Each path below is one point turned by a fixed rotation once a step. After each direction that follows a path, write how fast that rotation turns it, in degrees per step (0 if it stays still).
Each turn is a multiple of 5 degrees from 10 to 175, or 0.
Each row of a path follows its step; steps can be skipped.
Rotation 1:
step 3: -0.27 -0.50 -1.44 +2.41 -1.73 +0.93 -1.62 -2.04 -0.47 -1.11 +0.94 -1.55 -1.73 +2.78 -0.86 +0.54 -1.76 -0.76 -2.34 -1.74 +2.01 +0.20 +0.09 -1.27 +0.88 -3.36 -0.02 -0.35 -0.64 +0.60 -0.56 +1.63 -1.65 +0.03 -0.34 +0.00 +0.44 +0.31 +1.00 +1.95 -2.57
step 5: +0.67 -0.09 +3.59 +0.27 -1.02 -1.77 -1.11 +2.38 +3.11 +0.21 -2.21 +0.80 +0.89 -0.46 +2.70 -0.10 -0.90 -1.58 -0.95 +1.67 +0.02 +1.16 +0.10 +0.18 -0.16 -1.87 -1.35 -2.46 +0.88 +0.40 -1.92 +0.72 +1.10 -0.52 -1.31 +1.60 -1.25 +1.27 +0.93 +1.00 +0.68
step 7: +2.19 -0.46 -1.68 +0.36 -2.04 +2.42 +0.15 -0.22 -0.99 +0.39 +0.51 -0.56 -1.22 -0.73 +0.12 +2.08 -1.64 +0.07 -0.72 +1.61 +0.10 +1.99 +1.18 +1.15 +1.58 -2.39 +3.59 -1.31 +0.47 +1.27 -1.35 -0.60 -1.29 -0.05 +0.58 -2.52 +1.28 -0.13 +2.44 -0.28 -1.27
step 8: -1.09 -0.78 -2.47 +1.46 +0.53 -0.44 -0.69 +0.20 -0.14 +0.49 -0.31 -0.84 +1.90 -1.10 +0.49 +1.12 +1.36 -1.65 -1.19 -0.90 +2.21 -1.16 +0.74 -1.08 +3.49 -1.69 -0.44 -1.07 +1.26 -3.52 -0.17 -0.37 +1.68 -2.02 +0.66 +0.84 -1.83 +0.12 +1.04 +2.80 -0.84
step 11: +0.98 -0.89 -3.24 -0.05 +0.05 +0.42 -0.13 -1.44 -0.63 +1.39 +0.51 +2.11 +1.89 -0.22 +1.40 +0.09 +2.39 +0.62 -0.10 +0.82 +2.16 +1.72 +2.53 -0.90 -0.12 -0.74 +2.56 -1.14 -0.81 +0.01 +0.38 -0.73 -0.54 +2.32 -1.23 -2.10 -1.93 +0.63 +1.47 -2.10 -1.01
step 14: +0.21 -0.32 -0.14 +0.56 -0.57 +0.15 -2.78 +0.60 +0.00 -1.19 +1.27 -0.91 -1.38 +1.53 +1.44 -2.55 -2.78 +0.04 -0.15 +1.33 +0.84 +0.52 +0.19 +0.11 +0.44 -3.81 +0.77 +0.66 +0.38 +2.10 -1.75 -0.31 -1.44 +2.76 +2.25 -1.67 -0.89 +0.79 +0.78 -0.29 -1.80
step 16: +3.37 +1.24 +0.56 -1.72 +0.02 -1.52 +0.31 +0.93 +3.24 +0.54 -1.69 +0.65 +0.65 -0.53 +2.49 +1.60 -0.15 +0.76 -0.13 +0.06 +0.55 +3.60 +0.50 -0.28 -1.24 -0.53 +0.26 -0.27 -0.99 -1.66 -0.04 -1.86 -1.37 -0.19 -2.37 +1.23 -1.14 +0.58 +2.07 +0.91 -1.59
step 18: -0.44 +0.20 +0.95 +1.64 +0.83 +0.46 +1.30 -0.69 -0.08 -0.10 +1.62 +0.88 +0.57 +1.04 +1.68 +2.65 +1.45 -1.20 -0.49 +0.80 -0.45 -1.23 +0.31 +0.75 -0.18 -2.13 +2.96 -0.24 +1.70 +1.69 -1.01 -1.09 -1.65 +1.63 +1.75 -3.60 -0.61 +0.03 +1.64 -2.03 -2.49
step 20: +1.11 +0.87 -2.35 +1.69 +1.11 -3.65 +1.23 +1.61 -0.99 -1.16 -0.07 +0.59 -0.85 +1.09 +1.96 +1.24 -0.16 +1.28 +0.15 -1.51 +0.62 +0.50 +1.46 -1.09 -0.63 +0.90 -1.46 -2.31 +1.36 -2.16 +1.38 -0.76 +0.97 -1.30 +0.09 +1.77 -1.25 +1.65 +2.99 +0.53 -1.19
-0.82 -0.34 -0.69 +0.83 -0.28 -0.33 +0.35 -0.03 +0.17 -0.56 -0.69 -0.26 +0.10 +0.16 +0.17 +1.23 -0.31 -0.25 +0.12 +0.08 -0.47 +0.07 -0.75 +1.07 +0.25 -0.03 +0.12 -1.01 +0.41 +0.58 +0.04 +0.03 +0.58 -0.65 -0.66 +0.11 +0.15 +0.16 +0.39 -0.23 +0.16 -> 25
+0.66 -0.45 +0.08 -0.02 -0.82 +0.19 +0.12 -0.15 +0.36 -0.25 +0.15 -0.14 -0.30 +0.68 -0.57 +0.44 +0.18 +0.55 -0.02 -0.44 -1.22 +0.06 -0.39 +0.08 -0.55 -0.15 -0.37 +0.53 -0.34 -0.55 +0.94 +0.10 -1.18 -0.39 -0.63 -0.04 +0.27 +0.57 +0.18 +0.82 -0.03 -> 110
+0.10 +0.60 -0.28 +0.66 +0.30 -1.03 -0.05 -0.04 +0.33 -0.12 +0.64 +0.44 -0.58 -0.06 -0.25 -0.12 -1.32 +0.13 -0.01 -0.76 -0.28 +0.46 -0.28 -1.27 +0.16 +0.15 +0.49 +0.09 +0.23 +0.74 +0.23 +0.26 -0.10 +0.13 -0.39 -0.62 +0.60 -0.51 -0.04 +0.03 +0.52 -> 100
-0.50 +0.32 +0.25 -0.77 -0.17 -0.69 +0.40 +0.50 +0.68 -0.28 +0.56 +0.67 -0.66 +0.00 -0.79 +0.26 -0.33 -0.05 -0.52 -0.01 -0.51 -0.08 +0.14 +0.36 +0.34 +0.16 +0.48 -0.02 -0.22 -0.85 -0.37 -0.31 +0.71 +0.03 -0.05 +0.65 -1.48 -0.07 -0.01 +0.49 +0.24 -> 90
+0.13 -0.50 +0.98 +0.42 +0.50 -0.62 +0.29 -0.08 +0.67 -0.86 -0.12 -0.16 +0.18 -0.72 +0.51 -0.36 +0.20 +0.36 +0.74 +0.79 -1.07 -0.73 -0.53 -0.35 +0.15 -0.09 -0.20 -0.19 +0.38 -0.18 -0.36 +0.36 +0.26 +0.71 +0.30 -0.20 +0.14 +0.36 -0.73 +0.48 -0.30 -> 90
-0.39 +0.03 -1.04 -0.93 +0.23 +0.09 -0.29 -0.16 +0.17 +0.33 -0.66 -0.67 -0.65 +0.00 +0.37 -0.36 -0.31 +0.72 +0.06 +0.57 -0.48 -0.44 -1.00 -0.71 +0.80 -0.21 -0.16 +0.14 -0.73 +0.03 +0.26 -0.21 -0.39 +0.30 -0.25 +0.19 -0.58 +0.00 +0.20 -1.00 -0.01 -> 140
Rotation 2:
step 1: +0.68 +2.22 +1.50 +1.54 +1.49 +2.83 +0.02 -1.03 +0.17 -0.09 +2.03 +0.71 -0.19 -2.30 +2.85 +2.12 +0.83 -0.84 -2.56 +1.49 +0.14 -0.22 +0.89 -2.50 +1.00 +0.04 -0.50 -0.07 -0.91 -0.43 +0.09 -0.08 -2.17 +1.91 +0.52 +0.68 +1.25 +0.36 +2.34 -0.78 -0.11
step 3: +0.36 -2.34 +0.80 +0.42 -0.60 -0.37 +0.93 -0.38 -2.17 -2.76 -0.37 -0.69 -3.11 -1.85 -1.01 -0.02 +1.51 +3.28 +1.83 -1.13 -0.39 -0.46 +0.40 +0.40 +0.82 +2.69 -2.43 +0.85 -0.16 +0.20 -0.78 +0.12 +2.21 -0.74 -0.84 -1.47 -0.20 +0.41 -0.65 -0.79 -1.43
step 5: -2.14 -1.17 +1.51 +0.02 +0.64 -0.04 +1.45 -0.90 +0.17 +1.35 -3.29 -1.25 +0.28 +1.50 +0.21 -1.29 +0.23 -2.61 -0.95 +0.16 +0.05 -0.58 +2.66 +0.20 -0.14 +1.72 +3.76 -1.34 -2.35 +2.29 -0.40 -0.07 +0.25 +1.95 +0.23 +0.63 -0.10 -1.30 -0.10 +0.75 +0.05
step 7: +1.14 -1.97 -1.64 +1.66 +1.20 +1.06 -0.47 +2.25 +0.98 +0.99 +0.45 +1.47 +1.14 -1.50 +0.75 +1.35 +2.57 +1.23 +1.06 -1.67 -0.58 +0.02 -1.12 -1.11 -1.70 -1.32 +0.40 -2.94 +0.99 +0.30 +2.30 -2.85 -0.08 -0.47 -0.93 +1.78 +0.05 +1.54 -0.66 -1.80 +0.77
step 10: +1.37 -5.08 +3.12 -0.77 -2.09 +0.37 +0.16 +1.21 -0.89 +0.18 +0.70 -2.31 +0.74 -0.71 +0.93 +2.42 +1.08 -0.26 -1.00 -1.35 -1.06 +1.81 -0.53 -1.52 -0.84 +0.03 +1.10 +2.59 +0.85 -0.83 -0.25 -0.74 +1.05 +0.40 -0.33 -0.02 +0.02 +0.06 -0.55 +0.53 +0.60
step 11: -1.19 -0.57 +2.34 -1.22 +1.06 +0.36 -2.99 -0.74 -3.21 -1.09 -1.52 +1.82 +0.81 -0.55 +0.78 +0.52 -0.68 -2.73 -0.95 +0.90 -2.12 +2.09 +0.25 +0.42 +0.94 -1.28 -1.83 +0.14 -0.13 +1.45 -0.43 -0.44 +1.82 -0.01 -0.82 +1.81 -0.49 +0.21 +1.95 -1.91 -0.58
step 18: -0.97 +1.22 +0.51 -1.46 -0.43 +0.42 +0.84 +0.22 +1.39 -1.19 -0.14 +0.56 -1.74 +0.88 +0.07 +0.99 +1.91 -0.61 -3.52 +1.76 -2.66 +1.77 +0.52 +0.17 +2.28 +1.31 -0.70 -0.31 -1.67 +2.78 +0.87 -2.89 -0.26 +0.43 -2.11 -1.09 -0.99 -1.15 -1.31 +0.37 +0.86
step 23: +0.40 -4.29 +1.78 +2.39 +1.96 +3.17 +0.27 +1.32 +0.15 -0.58 +0.66 +0.30 -0.82 +0.29 +2.09 -1.39 +0.98 +0.65 -0.07 +0.22 +0.54 -0.56 +0.13 -1.23 +1.11 -0.85 -1.00 +0.59 -2.87 +1.53 +1.10 +1.23 +0.37 -0.31 -0.98 +2.29 +1.28 +1.41 -0.20 -0.26 +0.54
step 25: -0.89 +0.08 -0.42 -0.96 -0.35 +0.85 +2.78 -2.35 -0.24 -0.92 +0.68 -0.22 -1.86 +0.75 -0.46 +0.49 +0.44 +0.75 +0.00 -1.42 -0.14 -1.12 +0.67 -0.84 -1.40 +4.08 +1.29 -1.56 +3.42 +0.35 +0.25 -1.16 +0.18 +1.69 -2.53 +0.64 -2.49 +0.43 -1.12 -0.77 +0.41
-1.30 +0.02 -0.71 +0.01 +0.06 +0.08 +0.01 +0.16 -0.13 +0.40 +0.23 -0.25 +0.58 +0.52 +0.11 -0.42 -0.11 +1.26 -0.30 -0.73 -0.38 -0.63 +0.18 -0.18 +0.11 +0.42 -0.58 +0.25 -0.25 +0.18 +0.06 -0.08 +0.59 +1.27 +0.61 +0.58 -0.02 -0.12 -0.04 -0.07 -0.63 -> 35
+0.18 -0.83 +0.38 -0.45 +0.30 +0.09 -0.92 +0.19 +0.09 +0.83 -0.36 +0.29 +0.35 +0.44 -0.54 +0.24 +0.27 -0.44 +0.73 -0.36 -0.16 -0.76 +0.39 -0.03 +0.20 +0.73 -0.66 +1.04 +0.06 +0.25 -1.00 +0.02 -0.34 -0.33 +0.13 -0.73 +0.48 +0.19 +0.01 +0.64 -0.09 -> 60
-0.44 -0.26 -0.16 +0.40 +0.03 -0.34 -0.53 +0.53 -0.45 -0.33 -0.83 +0.51 +0.40 -0.21 +0.34 -0.10 +0.17 +1.05 +0.26 -0.19 -0.77 +0.55 -0.16 +0.65 +0.16 -0.18 -0.36 +0.30 -0.24 +0.20 +0.60 +0.45 -0.02 -1.40 -0.68 +0.37 +0.34 +0.93 -0.24 -0.39 -0.05 -> 90
-0.23 +0.73 +1.13 -0.14 -0.52 -0.18 +0.03 -0.35 +0.42 -0.35 +0.85 +0.01 -0.12 -0.02 +0.86 +0.94 +0.20 +0.01 +0.04 +0.07 -1.38 -0.62 -0.24 -0.58 +0.11 +0.25 -0.51 +0.35 +0.66 -0.36 -0.05 +0.24 +0.07 -0.07 -0.54 +0.46 -0.37 +0.10 -0.54 +0.43 +0.09 -> 45
+0.57 +0.49 +0.07 -0.01 +0.36 -0.50 -0.43 +0.00 -0.41 +1.05 -0.01 -0.08 -0.76 +0.21 -0.27 -0.32 +0.03 +0.12 -0.59 +0.51 -0.14 +0.33 +0.91 +0.42 -0.07 -0.12 -0.15 +0.84 +0.45 -1.58 +0.53 -0.14 +0.56 +0.19 +0.05 +0.48 +0.72 -0.05 -0.31 -0.05 +0.19 -> 160
Rotation 3:
step 0: -2.03 +2.07 +1.42 +0.78 -0.36 +0.92 -1.10 +0.68 +1.23 +4.13 +2.02 -0.47 -1.73 -1.52 -0.49 -1.99 +0.14 +1.38 +1.39 -0.45 -2.72 -0.18 -0.82 +0.69 -1.39 -2.23 +2.82 +1.13 +0.78 -1.48 +0.85 -1.01 +1.01 +0.07 -1.50 +0.30 -1.05 -2.26 -0.90 -0.27 +0.10
step 1: -1.53 -2.02 -1.55 +1.37 -0.03 +0.28 +0.37 +0.83 +1.92 +0.77 +1.38 -1.86 +1.01 +0.09 +0.40 +1.15 -2.88 -0.81 +1.14 +1.15 -1.61 -1.56 -3.36 -2.12 +1.33 -0.27 +1.14 +1.45 -3.86 -0.47 -0.06 -0.48 +0.53 -2.55 -0.34 +0.01 -1.77 -1.56 +0.91 -0.38 +0.60
step 3: -1.62 +1.34 +1.01 +1.48 -2.31 +1.32 +1.24 -0.50 +2.01 +1.68 -0.56 -3.64 -0.19 +1.97 -0.01 -1.07 -0.68 -1.08 +1.47 +0.35 -1.62 -2.50 +0.37 -0.12 -1.11 -3.82 -0.56 +0.76 -0.17 -0.57 -0.35 -1.06 +2.34 +0.16 -1.33 +0.53 -1.82 +1.46 -1.06 +0.50 -0.09
step 6: -0.26 +0.73 -0.52 +2.30 -1.80 +3.10 +0.91 -1.17 +0.42 +1.16 +0.56 +0.20 -0.73 +0.50 -0.27 +0.45 -0.06 +0.68 +0.29 +1.09 -2.45 -0.30 +1.01 -2.51 -1.31 -0.71 -1.59 +0.03 -0.53 +1.71 -1.22 -1.14 +3.15 +2.17 -2.98 +2.70 -0.62 -2.55 +0.38 +1.21 -0.14
step 8: -2.45 -0.42 -0.75 -0.96 +2.61 +1.20 -0.76 +1.27 +0.86 +1.85 -0.64 -0.48 +0.04 -1.14 -0.12 -3.09 -1.17 +4.40 +1.75 +0.09 -0.37 +0.57 +1.64 -1.58 +0.23 -1.74 -0.97 +1.60 +0.69 +1.23 -0.07 -1.15 +1.40 -1.44 -0.25 +2.67 +0.03 -1.79 -1.17 -0.15 +0.70
step 11: -1.37 -1.69 +1.28 +1.06 +0.70 +1.73 -2.02 +0.20 +1.80 -0.50 +0.75 -0.89 +0.10 -0.93 -0.08 -1.44 -1.44 +1.80 +0.05 -0.53 -1.55 -2.33 +0.95 -0.37 +0.12 -2.86 +1.79 -0.09 -0.49 +2.19 +0.88 -3.45 +1.07 -1.35 -0.66 +0.04 -2.60 +0.89 -1.41 -1.73 +2.33
step 13: -1.63 +1.32 -1.73 +2.80 +0.39 +0.39 -2.37 -0.48 +1.36 +2.05 +1.12 -0.69 -0.27 +1.98 -0.18 +0.02 -0.64 +0.81 +0.94 +1.70 -1.88 +0.14 -1.49 +2.74 +1.02 -2.03 +2.24 +1.92 -0.63 -0.42 -0.75 -3.34 +0.07 -1.58 -1.03 -1.36 +0.26 -1.15 -0.02 +0.45 -2.01
step 21: -2.32 -0.01 -1.60 +0.90 +0.29 +0.78 -0.60 +0.29 +0.84 +2.54 +0.24 +2.41 +0.54 +0.85 -1.39 -1.20 +0.16 +0.57 +0.97 -2.36 -2.84 -1.18 +2.56 +1.02 +0.95 -0.81 +0.34 +1.76 +0.24 +1.29 -1.85 -1.04 +2.70 -1.60 -1.58 +2.30 -1.15 -2.37 -0.42 +0.77 -0.56
step 25: -1.36 +1.94 -1.31 +1.25 +0.19 +2.11 -2.18 -1.87 +1.86 +0.90 -1.53 +0.65 -0.38 +0.43 -0.55 +0.49 -1.26 +2.53 +1.83 +1.66 -1.98 +0.67 +0.06 -0.85 -0.79 -1.33 +1.60 +0.39 +0.90 -1.24 +0.04 +0.65 +2.71 +0.33 -2.17 +0.70 -0.62 -1.50 +1.87 +3.52 +1.22
+0.25 -0.25 -0.35 +0.67 -0.33 +0.70 +0.05 -0.46 +0.03 -0.76 +0.29 +0.44 +0.59 +0.55 +0.48 +1.40 -0.06 -0.46 -0.52 -0.07 -0.42 +0.43 +0.42 +0.21 +0.58 -0.39 +0.12 +0.88 +0.05 +0.46 +0.52 +0.32 -0.14 +0.12 +0.19 +0.42 -0.01 -0.86 +0.79 +0.21 -0.34 -> 90
+0.26 +0.38 +0.15 +1.15 -0.07 -0.80 -0.28 -0.33 -1.05 -0.01 +0.06 -0.46 -0.19 +0.13 -0.31 +0.29 +0.43 -0.08 +0.16 -0.06 +0.16 +0.02 -0.25 +0.56 +0.39 -0.29 -1.00 -0.55 -0.19 +0.54 -1.24 -0.63 +0.69 +0.30 +0.07 -0.24 +0.07 -0.28 +0.33 +0.37 -0.78 -> 100
-0.07 -0.25 -0.22 +0.31 -0.06 -0.61 +0.44 -0.54 -0.14 +0.80 +0.30 +0.98 +0.79 +0.75 -0.58 -0.87 -0.34 -0.11 -0.73 -0.30 +0.43 +0.15 -0.14 +0.14 -0.11 +0.96 -0.04 +0.51 -0.93 +0.41 +0.39 -0.01 +0.01 -0.47 -0.45 -0.21 +0.02 +0.65 +0.52 +0.18 -0.55 -> 130
-0.15 -0.21 +0.37 +0.44 -0.21 -0.79 -0.20 +0.23 -0.40 +0.23 +0.13 -0.33 +0.32 -1.27 -0.63 -0.43 +0.40 +0.19 -0.14 -0.53 -0.47 +0.71 +0.27 -0.38 -0.14 +0.02 +0.17 +0.71 -0.57 +0.96 -0.13 +0.77 -0.66 +0.16 +0.55 +0.37 +0.00 -0.81 -0.44 -0.46 +0.60 -> 35
+0.70 -0.23 +0.24 +0.59 -0.21 -0.16 +0.23 -0.95 -0.11 -0.51 -0.04 -0.25 -0.52 +0.54 -0.35 +0.16 +0.34 +0.18 +0.06 -0.05 +0.33 -0.25 -0.79 +0.55 +0.66 -0.17 +1.07 +0.46 +0.25 +0.24 +0.09 +0.00 -0.18 -0.36 -0.58 +0.22 -0.18 +0.49 -1.38 -0.99 +0.14 -> 170
+0.37 +0.59 -0.58 -1.42 -0.78 +0.47 -0.24 -0.84 +0.26 +0.39 +0.00 +0.17 +0.74 -0.94 -0.14 +0.21 +0.06 +0.18 -0.10 -0.26 +1.17 -0.31 -0.82 +0.21 +0.14 -0.55 -0.22 +0.16 -0.27 +0.41 -0.39 +0.06 +0.48 -0.01 -0.16 +0.36 +0.22 -0.48 +0.01 +0.03 +0.10 -> 170
-0.31 +0.71 +0.28 +0.50 +0.20 -0.67 -0.21 -0.24 +0.26 -0.55 +0.66 -0.30 -0.20 -0.48 +0.45 -0.49 -0.41 +0.79 -1.04 +0.34 +0.59 +0.11 +0.44 -0.17 -0.41 -0.84 +0.44 +0.09 +0.37 +0.02 +0.75 +0.36 +1.26 +0.14 +0.18 +0.28 +0.28 +0.44 +0.26 -0.26 -0.46 -> 130
